One vector is turned by the same rotation once a step. Each row is the vector after some number of steps, and that number follows the row.
The counts run from 0 to 1292.
0.416; -0.916; 0.757; 2.235; 1.395; -1.088; -2.399; 1.428; 3.327; -1.497; 0.777; 1.899; -1.644; 0.137; -2.081; 0.468; -0.023; 2.908; -1.899; -2.289; 0.193; 1.388; -0.622; 2.349; -0.647; -0.938; 0.102; -4.882; 3.382; -4.238; -2.958; 1.566; -0.795; -2.234; 1.835; -2.523; -2.797; -0.849; -2.386; 0.091; 2.681; 0.245; -3.178; -1.897; -1.521; 0.166; 2.081; -2.744; -3.532; -0.299; 0.037; -0.613; 3.287 : 50
4.513; 1.491; 3.651; -1.269; 1.463; 1.562; 1.043; -3.129; 3.522; -2.055; 1.840; 4.418; -2.769; -0.393; -1.287; 1.078; -1.944; 1.996; 0.383; -2.994; 0.494; -0.445; -0.998; 1.971; 1.696; 1.154; -1.346; -0.022; 0.660; 0.430; 0.415; -1.542; 0.099; -2.152; -0.039; -3.680; 2.001; -0.499; -4.734; 3.550; -0.429; 0.271; -1.801; -0.500; -2.878; 1.485; 0.545; 0.708; -0.737; -1.164; -1.262; -1.081; 3.645 : 44
-2.977; 1.372; 2.507; 0.873; 3.230; -1.650; -1.115; -0.162; 0.217; -1.718; 3.760; 2.787; 2.311; 1.967; -2.430; 0.042; -2.145; 2.023; -0.068; -3.091; -0.633; -1.367; 1.908; 2.824; -3.447; 0.828; 1.002; -3.610; 1.350; 1.186; -3.280; 1.541; -3.175; -2.937; -0.415; 0.949; -2.613; -0.242; -5.002; -2.177; -0.296; -0.037; -2.003; 0.825; 1.322; -0.054; 2.504; -2.624; 1.759; 1.365; 2.535; 0.924; 0.081 : 584
-2.468; -1.866; 2.772; -5.138; 2.898; -0.695; 1.626; 1.788; 0.420; 0.771; 2.888; -1.602; -0.840; 2.715; -0.198; 1.040; -1.348; 0.744; 0.003; -2.083; -0.179; 0.578; -1.858; 2.816; 1.227; 0.197; 1.107; -3.952; -1.192; 1.141; -3.151; 0.693; -3.198; -0.299; -1.760; 0.489; -0.859; 0.233; -3.560; 0.067; 0.211; 2.163; -4.468; 0.012; -0.391; -1.366; 1.139; -3.375; 0.530; -1.032; 1.783; 0.040; 6.193 : 0
1.954; -2.362; 0.244; -2.647; 0.100; 1.132; 1.690; -0.834; -0.166; -3.708; -1.028; -0.672; -5.399; 1.289; -3.326; -1.312; 2.611; -1.264; 0.671; -4.502; 0.659; -2.893; -0.684; 2.965; -1.189; -2.362; -1.430; -1.232; -1.448; 0.018; 0.852; -0.436; -0.558; 0.269; -2.635; -3.196; -1.067; 1.542; -0.441; -0.756; 1.816; -0.047; -3.681; 0.027; 0.227; 3.392; -1.146; -1.127; -0.040; 1.301; 1.240; -1.238; 4.475 : 1072
-1.544; 3.939; 1.783; 2.336; 2.281; -1.229; -1.816; -2.657; -0.567; -1.045; 3.195; 5.818; 0.214; 0.877; -1.325; 0.325; -2.523; 0.300; -0.990; -0.275; 0.107; 0.630; -0.357; 0.302; -4.326; 2.778; 1.723; -1.617; 1.279; 0.566; -2.194; 0.423; -3.128; -3.508; 0.504; -1.761; -1.776; -1.904; -2.128; 1.912; -0.522; -0.605; 0.094; 3.680; -3.047; -0.874; 3.619; -3.026; 1.614; -0.349; 1.555; 0.588; 1.386 : 278
-1.901; -1.469; -2.589; -1.011; -2.186; -1.977; -0.981; -0.181; 1.189; -1.267; -0.281; 0.419; -3.114; 2.076; -1.051; 1.302; 0.439; 0.651; 1.719; -4.669; 2.827; 1.917; -1.560; 3.446; -0.745; 0.439; -1.329; -5.101; -1.108; -1.700; -2.749; -1.664; -1.032; 0.818; -1.261; -3.395; 1.311; 0.074; -0.323; 0.733; 1.197; 1.532; -3.791; -0.256; 0.752; -0.049; 2.704; -1.508; -0.398; 0.024; -1.365; 2.810; 6.113 : 249
2.162; 0.704; -1.792; -0.911; 0.657; 2.516; -0.162; 0.835; 1.052; 0.065; 1.546; 0.888; -3.386; -1.452; -1.136; 0.361; 1.492; -1.523; 3.428; -5.201; 0.139; 0.337; -1.890; 2.203; -1.490; 1.114; -2.253; -2.036; -1.631; -1.479; -0.334; -1.648; -1.219; 0.570; -2.240; 1.580; 1.961; -0.480; -4.566; 1.114; 1.437; 0.371; 0.044; 2.760; -2.219; -2.868; -0.189; -0.960; 2.739; 2.818; -2.173; -1.341; 6.386 : 1106
1.805; -0.524; 2.471; 3.937; 1.653; -1.779; -0.153; -0.067; 0.333; -5.041; -0.507; 3.510; -5.802; 2.568; 1.482; -2.151; 3.797; -2.068; 4.169; -2.979; -0.034; -1.062; 1.189; 1.339; -1.891; 0.488; 0.570; -1.693; -1.361; -0.276; -2.327; 0.905; -0.319; 1.724; -0.708; -1.308; -1.544; -2.960; -1.110; 0.851; 1.547; -1.728; -0.861; 2.849; 1.009; 0.254; 1.151; -1.854; 1.263; 2.324; 1.483; 2.057; 3.127 : 85
1.831; -3.826; -1.345; -1.426; 0.172; -0.948; -2.487; 3.703; -0.007; -0.387; 1.873; 0.467; -3.462; 0.495; 0.486; 1.733; -0.945; -1.352; -2.126; -1.499; 3.487; 1.843; -0.208; 3.481; -2.266; 0.860; -0.512; -4.981; -1.587; -0.272; 0.465; 3.958; -1.829; -3.377; -2.730; -0.951; -2.043; -0.005; -0.847; -0.405; 2.825; 1.368; -3.389; -0.360; 0.477; -0.037; 0.491; -2.377; 0.265; 2.864; 0.606; 0.329; 2.817 : 445
-1.310; -0.838; 1.813; -2.456; 4.009; -1.230; -2.340; -1.121; 2.610; -1.373; 4.324; -0.366; -5.381; 1.825; 0.709; 0.972; -0.515; 1.156; 3.203; -2.375; 0.167; 1.358; -1.667; 1.053; -0.716; 0.864; -0.396; -2.753; 0.941; 2.019; -1.892; -0.617; -3.285; -1.189; -0.910; -1.953; 2.792; 0.431; -1.786; 2.084; -2.455; 1.442; -1.181; 0.733; -1.423; -1.405; 1.762; -1.803; -0.758; -0.591; -1.398; 2.895; 4.648 : 1261
1.384; 1.730; -1.961; 0.838; 0.009; -0.334; -0.867; -1.610; 0.969; 0.540; 2.545; 4.298; -0.806; 2.033; 1.956; 0.458; -1.934; -3.127; 1.319; -3.882; 1.020; 1.310; -2.169; 2.832; -2.153; 1.755; 2.439; -0.477; 1.460; -1.861; -1.529; -1.049; -2.163; -6.443; -1.296; -1.869; -1.538; -1.981; -1.623; 1.665; 1.616; -0.976; 1.657; 3.781; 0.291; -3.303; 0.117; -2.428; 4.673; 0.039; 0.284; -0.703; 0.225 : 399
-1.861; 2.425; -1.133; 2.200; 2.921; -0.529; -2.645; 2.858; 0.866; -0.484; 2.577; 1.064; -0.039; -0.388; 0.940; 3.235; -1.396; -0.294; 1.163; -4.683; 1.393; -2.360; 0.023; 4.114; -1.925; 1.496; 0.264; -1.760; 3.500; -3.782; -1.939; 1.692; -1.157; -1.524; -1.550; 2.063; -2.771; -2.264; -5.320; 0.361; -0.718; -0.438; -1.838; 1.771; -0.905; 0.685; 3.117; -1.149; 0.666; -1.184; -0.826; -0.729; 1.216 : 782
-0.212; 1.370; -2.182; 0.076; -2.433; -1.635; -0.140; -0.556; -0.649; 0.318; 0.915; 5.214; -0.575; 1.115; 1.124; 2.282; -2.691; 0.330; -1.362; -3.078; -0.206; -0.383; -2.698; 3.460; -3.815; 3.310; 0.599; -1.705; -0.581; -2.635; -1.128; -0.199; -1.336; -4.405; -2.030; -1.133; -1.990; -0.170; -0.293; 1.163; 2.878; -1.390; -0.760; 1.631; -1.763; -0.785; -0.272; -2.630; 6.011; 0.156; 1.679; -0.712; 1.330 : 1288
0.828; 0.060; 1.987; 6.121; -0.517; -2.782; -0.941; -0.647; 0.675; -4.393; 0.455; 4.142; -4.693; 2.202; 0.672; -1.786; 2.053; -1.813; 2.575; -2.774; 0.293; -2.225; 0.221; 1.511; -1.833; -0.292; 0.258; -1.981; -1.154; -2.246; -1.802; 1.089; 0.207; -0.749; -0.444; -1.664; -3.645; -2.300; -0.054; 0.830; 2.179; -2.028; -0.270; 1.648; 1.700; -0.432; 0.729; -2.091; 0.069; 3.570; 2.168; 1.577; 3.637 : 84
-4.541; 0.375; 1.036; -1.159; -0.391; 0.518; 1.939; -2.107; 0.035; -1.221; 1.750; 0.123; -2.398; 1.643; -2.075; 1.220; 0.733; -0.187; 3.221; -4.760; -0.545; -3.610; -1.106; 3.322; -1.856; 0.563; -1.028; -1.251; -1.895; -1.636; -1.985; -1.529; -0.960; 1.946; -3.919; 0.644; -0.329; 1.422; -1.484; 0.423; -0.719; -0.668; -2.224; 1.625; -0.294; 1.776; -0.168; -2.060; 3.484; 1.227; 1.971; 0.941; 6.331 : 964
2.061; 2.595; 0.694; 1.326; 1.882; 2.083; 0.790; -2.319; 1.797; 0.096; 1.368; 2.056; -0.426; 0.564; -2.615; -0.086; -1.172; 0.946; -3.915; -1.629; -1.672; -3.358; -2.317; 4.345; -1.657; -0.423; 0.884; -0.759; 4.737; -3.020; 1.073; 0.116; -2.920; -1.168; -0.187; -0.872; -4.125; 0.678; -2.231; 0.600; 2.579; -1.035; -2.694; 0.766; -2.966; 0.517; -1.901; -2.440; -1.888; 0.858; 0.168; -1.490; 1.699 : 486
4.960; 3.077; -0.203; 0.422; -0.248; -1.978; -1.829; 1.608; 0.883; 0.582; 3.942; 4.005; -3.944; 0.803; 2.059; -2.216; -4.621; 1.438; -1.720; -2.266; -2.705; -0.113; -1.866; 4.091; -1.426; 3.360; 1.537; -0.872; 1.290; 1.073; -0.024; -0.367; -3.943; -3.006; 1.105; -1.947; -1.939; 0.984; -3.081; 1.027; 0.115; -0.604; -0.045; 0.543; -1.626; -1.933; -0.266; -0.784; 0.427; 0.816; 0.794; 2.248; -0.899 : 420
1.696; 1.696; 0.273; 0.504; -1.925; -0.528; 0.280; -3.503; 0.837; -1.949; -0.789; 5.252; -5.148; 0.612; 0.845; 0.663; 1.867; -0.145; 1.526; -5.557; -0.311; -1.945; -2.310; 2.300; -1.143; 1.606; -1.403; 2.548; -0.124; -2.201; -1.225; -2.354; 0.696; 0.328; 0.621; -3.477; 0.837; -1.629; -2.592; 3.539; 2.361; -0.499; -0.393; 1.849; -3.920; 0.755; 1.372; -1.781; 1.825; -1.977; -2.174; -0.216; 3.197 : 1236
-0.384; -1.429; 2.207; 0.540; 3.181; -1.633; -1.444; -0.708; -0.394; -3.771; 0.245; 0.391; -6.711; 0.474; -2.087; -0.330; 3.126; 0.449; 0.564; -1.744; -0.254; -0.244; -1.848; -0.489; -1.825; -1.623; -0.417; -3.007; 1.396; -1.692; -2.184; 1.564; -2.063; 0.330; 0.246; -2.652; -1.356; -0.865; 1.266; 0.640; 0.951; -0.066; -2.829; 0.066; -1.308; 1.071; 2.290; -2.450; -2.739; -1.967; 0.280; 0.125; 6.522 : 940
-1.424; 1.883; 3.446; -0.750; 3.870; 0.505; 2.729; -3.985; 0.930; -2.550; 2.598; 1.627; -0.381; 2.163; -2.066; -0.092; 0.134; -1.850; 3.321; -4.024; -0.578; -3.614; -2.806; 2.284; -0.768; -1.036; 1.670; 1.080; 2.625; -0.794; -1.418; -0.916; -1.557; -3.451; -3.095; -0.033; -1.984; -1.073; -3.070; 0.472; 0.125; -1.745; 0.509; 1.927; 1.079; -0.582; -1.110; -1.395; 2.910; -0.612; 0.463; -2.228; 2.854 : 78
-2.151; 0.494; 4.521; -1.029; 3.268; -2.322; 0.418; 0.606; 1.282; -5.452; 3.174; -0.252; -3.042; 3.286; -2.332; -1.623; -0.062; 0.527; 0.588; -2.346; 0.855; -4.972; 1.113; 1.483; 0.900; -0.687; 0.326; -0.700; 0.288; 1.057; -3.717; -0.125; -1.372; -0.220; 0.291; -1.868; -1.335; 0.552; -2.125; 0.023; -1.761; 0.768; -3.375; -0.477; 1.200; 1.550; 0.460; -0.769; -0.511; -1.874; 1.710; 0.654; 5.501 : 636
-2.428; 1.292; 0.340; 0.331; 0.024; -2.610; -1.242; -0.134; -0.215; -1.987; 2.772; 4.209; 0.340; 1.728; -0.011; 1.905; -4.607; -0.207; -3.632; -1.233; 4.386; -2.322; -0.847; 3.223; -0.753; 1.832; 0.777; -0.441; 0.230; -1.940; -0.911; 1.321; -1.200; -5.986; -1.415; -2.462; -3.785; -1.385; -0.100; 0.928; 1.010; 0.296; -2.727; 1.766; -0.500; 1.092; 2.413; -1.634; 2.236; -3.328; 1.625; -1.042; 1.660 : 454
0.740; 0.883; 2.291; -1.217; -1.297; -0.412; 3.360; 0.106; -1.886; -0.427; 1.135; 2.415; -2.160; 1.259; -1.937; -3.537; -0.349; -2.577; 2.137; -2.956; -1.182; -2.148; -2.088; 2.831; 0.189; 0.432; 0.966; -0.084; -3.962; -0.087; -1.591; -0.903; -1.666; -0.529; -2.466; 0.951; -2.248; -0.360; -2.871; -0.261; 1.499; -1.062; -0.553; 3.269; 0.423; -1.994; -1.729; -2.143; 4.196; 1.519; 2.823; -1.464; 5.345 : 843
1.921; -0.093; 1.221; 2.860; -1.772; -0.554; -1.063; 0.432; 0.525; -4.588; 1.668; 4.978; -6.354; 1.167; -1.405; -3.102; 1.495; -0.243; 2.783; -1.183; -0.898; -1.349; 0.910; 1.010; -1.680; 1.713; -0.557; -2.266; -3.410; 1.839; 0.210; -0.394; -1.830; -0.466; -0.227; -1.723; -1.065; -1.719; -0.808; 1.021; 0.556; -2.425; 0.236; 2.094; -2.482; -0.033; 0.839; -1.086; 3.045; 3.231; 1.776; 1.236; 3.266 : 973
1.879; -1.672; -2.391; 0.433; 1.090; -1.474; -2.459; 4.462; 0.076; -0.751; 0.780; 2.949; -1.301; 0.638; 2.449; 1.981; -1.519; -1.794; -0.640; -3.124; 2.766; 0.955; 0.577; 2.424; -2.692; 2.246; 0.216; -4.600; -1.247; -1.382; -1.572; 2.971; -0.193; -4.674; -1.912; 0.334; -1.441; -1.750; -2.989; 0.035; 2.774; 0.140; -2.413; 1.012; 1.882; -0.223; 0.851; -1.217; 2.564; 1.745; 2.105; -1.046; 2.073 : 17
2.914; 2.390; 3.378; -1.843; 2.841; -1.259; -0.075; -0.738; 0.278; -3.757; 3.954; 0.880; -3.516; 1.491; -1.962; -2.595; -2.261; -2.079; -2.099; -3.150; 2.198; -3.823; 0.222; 2.541; 0.820; -0.813; -0.106; 2.456; 1.122; 2.523; 0.089; 0.501; -3.210; -3.466; 0.730; -3.481; -2.195; 1.473; -2.773; -0.925; -1.637; 1.667; -0.938; 0.642; 2.085; 1.350; -0.554; -0.646; -2.640; -0.921; -0.167; 0.357; 1.796 : 188
3.304; 1.598; -1.200; 2.312; -2.867; -1.000; -1.666; 1.251; 0.739; -2.877; 0.489; 5.393; -4.426; -0.670; 1.338; 0.933; -1.316; -1.523; -0.803; -3.362; 2.548; -2.347; -0.986; 2.590; 0.763; 2.142; -1.646; 0.965; -1.185; -4.104; -0.428; 0.037; 1.183; -1.946; 0.385; -2.364; -2.182; -1.748; -1.487; 2.493; 2.842; -0.520; -0.031; 1.477; -2.568; 0.364; 0.631; -0.562; 1.268; -1.401; -0.793; -1.415; 3.215 : 347
-0.932; -1.480; -1.024; -3.009; -0.526; 0.033; 0.719; -1.311; 1.327; -1.876; -0.929; -0.260; -2.332; 2.512; -2.236; 0.854; 1.700; 1.289; 3.045; -5.587; 1.951; 2.054; -2.214; 3.253; -0.862; -0.463; -0.785; -5.880; -0.349; -0.012; -3.304; -2.413; -0.659; 0.378; -2.385; -3.108; 1.987; -0.063; -1.372; 0.412; 1.552; 1.155; -3.389; -0.638; 1.093; -0.114; 2.094; -1.164; 0.681; 0.352; -0.737; 0.809; 5.748 : 250
-0.918; 3.273; 0.591; 2.886; -0.690; 0.443; 1.818; -2.719; 1.587; -1.268; 2.757; 2.905; -0.882; 4.082; -0.407; -1.162; -2.607; -1.310; -0.324; -0.985; -0.616; -4.041; -1.396; 4.304; -1.307; 1.080; 3.071; -1.640; 0.746; -1.874; -0.399; -2.184; -2.477; -1.623; -3.310; -0.922; -4.508; -0.837; 0.225; 1.555; -0.354; -3.035; -0.897; 3.758; -0.128; -0.150; -1.759; -1.221; 2.784; 1.739; 3.320; 1.148; 1.835 : 968
-0.870; 0.737; 3.201; -0.174; 3.583; -0.769; 0.907; -0.042; -0.151; -0.732; 2.633; -3.196; -4.033; 1.226; -0.145; -0.699; -0.290; -1.269; 0.772; -2.245; 0.252; -1.928; -2.151; 2.973; 1.648; -1.961; 0.508; -2.549; 1.066; -2.082; -1.569; 0.449; -2.195; 1.986; -2.335; 0.601; -1.976; 1.021; -0.818; 0.363; -1.418; 0.856; -3.557; 0.475; 1.928; -0.464; -0.940; -1.290; -4.600; 0.613; 0.337; 1.599; 7.489 : 943
-0.147; -1.281; -2.079; -1.020; 0.517; -0.349; -1.444; 2.422; -0.680; 0.017; 0.837; 3.865; -1.713; 0.620; 2.459; 1.914; -0.139; -3.743; -1.213; -3.238; 2.744; 1.985; 0.690; 1.045; -3.141; 2.608; -0.240; -2.840; -3.881; -0.899; -2.021; 0.971; 0.582; -0.476; -0.330; -1.561; 0.443; -1.336; -2.693; 0.994; 1.137; 2.283; -3.476; 3.975; -0.691; 0.216; 1.753; -3.054; 2.196; 2.116; 2.849; -0.237; 4.191 : 1158
-2.352; -1.490; 2.078; -4.470; -0.575; -0.042; 2.229; -1.708; -2.946; -1.228; 1.895; 0.365; -3.719; 2.745; -3.869; -2.331; 1.329; -2.253; 1.631; -2.417; -0.256; -1.148; -3.774; 2.329; 0.204; -0.923; 0.831; -0.557; -1.797; 0.779; -0.808; -1.156; -2.644; -1.188; -3.032; -1.338; -2.230; -0.562; -0.559; -0.337; 0.843; -0.800; -1.177; 2.891; -1.408; -0.753; 0.218; -3.065; 2.802; -1.050; 1.466; -0.928; 4.420 : 1270
4.012; 4.891; 2.646; 1.211; -0.315; 1.285; -0.312; 1.117; 0.361; -2.993; 2.885; 2.200; -5.058; -0.339; -2.765; -3.821; -2.457; -1.263; 1.597; -1.759; -0.138; -2.216; -1.183; 1.822; 1.585; 0.539; 0.181; -0.079; -1.408; 0.685; -0.277; -2.584; -2.483; 1.377; 0.206; -1.820; -0.339; -1.100; -3.340; 0.726; -1.865; -1.212; 0.099; 3.445; -1.715; -1.041; 0.425; 0.942; -0.690; -0.009; -0.669; -0.053; 5.404 : 669
-0.647; 3.088; 0.523; 4.279; 0.693; -2.068; -1.234; -0.811; 1.100; 0.453; 0.904; 1.723; -2.387; 1.339; 1.108; -0.027; -0.230; 1.847; 0.601; -3.190; -3.404; -0.677; -1.545; 4.094; -2.025; 0.529; 2.008; -3.150; 5.201; -4.189; -3.143; -0.173; -2.494; 1.344; 1.420; -1.994; -3.165; -1.242; -1.870; 1.013; 0.075; -1.155; -2.412; 1.392; -0.675; 0.399; 1.586; -2.297; -2.959; -0.829; 0.423; 3.155; 0.648 : 1243
1.650; 0.766; 1.458; -2.228; 1.556; -0.611; 3.153; -1.338; -1.985; 1.422; -0.348; 3.260; -2.246; -2.101; 0.593; 2.656; -1.068; 1.916; -0.003; -4.391; -2.803; -0.786; -3.559; 2.168; -2.861; 1.125; -1.264; -1.271; -1.537; -2.009; -1.321; 0.591; -0.834; 0.303; -1.609; 0.856; -0.138; 1.617; -2.634; 1.456; 2.727; 0.578; -2.546; -0.585; -2.506; 0.892; 0.362; -2.179; 2.374; -1.028; 0.884; -1.376; 6.574 : 733
1.329; 0.572; 4.281; 0.500; 3.256; 0.470; 2.093; 0.742; -2.526; 0.725; 0.204; 2.641; -1.126; -1.493; -1.376; -1.026; 0.942; 0.435; 2.862; -3.011; -2.633; 2.448; -1.176; 1.304; -1.821; -0.491; 0.452; -4.111; -1.894; -0.242; -2.568; 1.712; -1.950; 1.207; -1.138; 2.069; -0.654; -1.716; -5.120; 0.098; 1.729; -0.546; -1.449; 1.594; -0.164; -0.955; 1.710; -2.530; 0.258; 2.666; 2.268; -0.323; 5.580 : 284
-0.734; 1.677; 2.126; -2.205; -0.403; 0.692; 1.927; -3.302; 1.198; -0.077; 2.587; 4.099; 0.131; 1.852; 0.272; 0.551; -2.601; -1.251; 1.102; -1.762; 1.587; -0.347; -1.597; 1.727; 1.288; 3.449; -0.272; 1.086; -3.452; 0.237; -0.896; -2.493; -1.060; -0.825; -1.340; -1.219; 1.267; -2.057; -3.560; 3.251; 0.304; 1.355; -0.732; 3.962; -2.556; -2.372; 1.924; -2.657; 3.514; -0.214; 0.379; 0.395; 4.902 : 274
-0.385; 3.188; 3.125; 1.900; 3.106; -0.920; 0.669; 1.849; -1.008; -1.883; 2.500; 0.989; 0.591; 0.148; -0.629; 0.705; -3.044; -0.387; -0.859; -2.096; 1.678; -4.609; 1.230; 4.159; -1.102; 1.074; -0.144; -1.976; -0.404; -0.279; -1.385; 2.946; -2.193; 1.329; -2.778; 2.701; -2.719; 0.562; -4.619; -0.932; -0.762; 0.271; -2.836; 1.094; 1.933; 1.983; 1.258; -0.174; 0.799; 2.179; 2.203; 0.178; 3.751 : 462
-3.833; -1.972; 1.674; -1.494; 0.527; -2.095; -0.116; 0.164; -0.641; -1.858; 1.219; 2.226; -1.708; 2.296; -1.556; -0.696; 1.845; -0.658; 0.385; -1.849; 1.636; 0.331; 0.814; 0.037; -2.178; 1.329; -0.160; -4.259; -3.631; 0.922; -4.321; 0.381; -1.136; 1.537; 0.310; -0.609; -0.378; -1.333; -2.486; -0.138; 1.457; 2.215; -3.422; 2.630; -1.876; -1.184; 3.584; -4.808; 1.545; 1.411; 2.419; 1.131; 5.493 : 710
